In the data rows, 128 means zero.
Some points, each followed by its number:
array([161, 124, 143, 133, 128, 123, 156,  90]) 0
array([140, 150, 145, 144,  58, 102, 113, 152]) 1
array([128,  95,  62, 211, 130,  85, 126, 146]) 2
array([176, 113, 131, 160, 136,  91, 162, 103]) 3
array([193, 151, 119,  75, 105,  80, 165, 146]) 4
array([124, 133, 162, 129, 158, 164, 105, 146]) 5
array([114, 174, 152, 170,  83, 138, 140, 172]) 6
array([120, 156, 154, 112, 106, 149, 129, 127]) 7
array([121, 154, 160,  89, 147, 152, 160,  77]) 8
array([154, 144, 154, 104, 149, 130, 110, 144]) 9
array([145, 122, 102, 185, 105, 114, 116, 140]) 10
array([103,  32,  79, 181, 135,  34, 105, 155]) 11
array([130, 156, 140, 121, 129, 126, 110, 114]) 12
array([162, 116, 104, 186, 129,  70, 141, 145]) 13
array([121, 110,  87, 188, 140, 103, 129, 129]) 14
array([117,  41,  34, 210, 133,  56,  95, 183]) 15
array([ 98,  89,  61, 210, 123,  94, 149, 128]) 16
array([111, 110, 117, 126, 115, 143, 124, 127]) 17
array([ 85,  99, 127, 118, 137, 135, 131, 120]) 18
array([128, 142, 123, 146, 106, 147, 124, 126]) 19
New points follow, each followed by the numbers of its five nearest points above, smallest number first.
array([155, 128, 102, 131, 155,  75, 121, 143]) 3 9 10 13 14
array([144, 146, 143, 136,  69, 104, 121, 155]) 1 6 7 10 19
array([181, 137, 112,  80,  84,  73, 158, 162]) 0 1 3 4 9
array([118, 127, 150,  88, 197, 129, 142,  93]) 5 8 9 12 18
array([130, 148, 139,  72, 178, 117, 130,  83]) 0 8 9 12 18
array([123, 127, 154,  92, 157, 168, 132,  94]) 5 7 8 12 18
array([136, 160, 179,  74, 165, 198, 150,  70]) 5 7 8 9 12
array([181, 139, 110,  82,  77,  76, 169, 150]) 0 1 3 4 9
array([142,  93, 125, 132,  74,  88, 101, 170]) 1 10 13 17 19
array([127, 154, 184, 128, 179, 169,  76, 135]) 5 7 9 12 19
array([130, 162, 147, 112, 133, 117, 107, 112]) 5 7 9 12 19
array([171, 100,  88, 141, 158,  39, 112, 138]) 2 3 10 13 14
array([145, 141, 138,  88, 160, 129, 131, 127]) 5 7 8 9 12
array([114, 171, 165,  89,  86, 161, 143, 113]) 7 8 12 17 19
array([117, 138, 136, 115, 133, 114, 107, 111]) 7 9 12 17 19
array([156, 106, 121, 115,  78,  82, 117, 167]) 1 4 10 13 17
array([135, 150, 128,  83, 100, 136, 165, 124]) 7 8 12 17 19
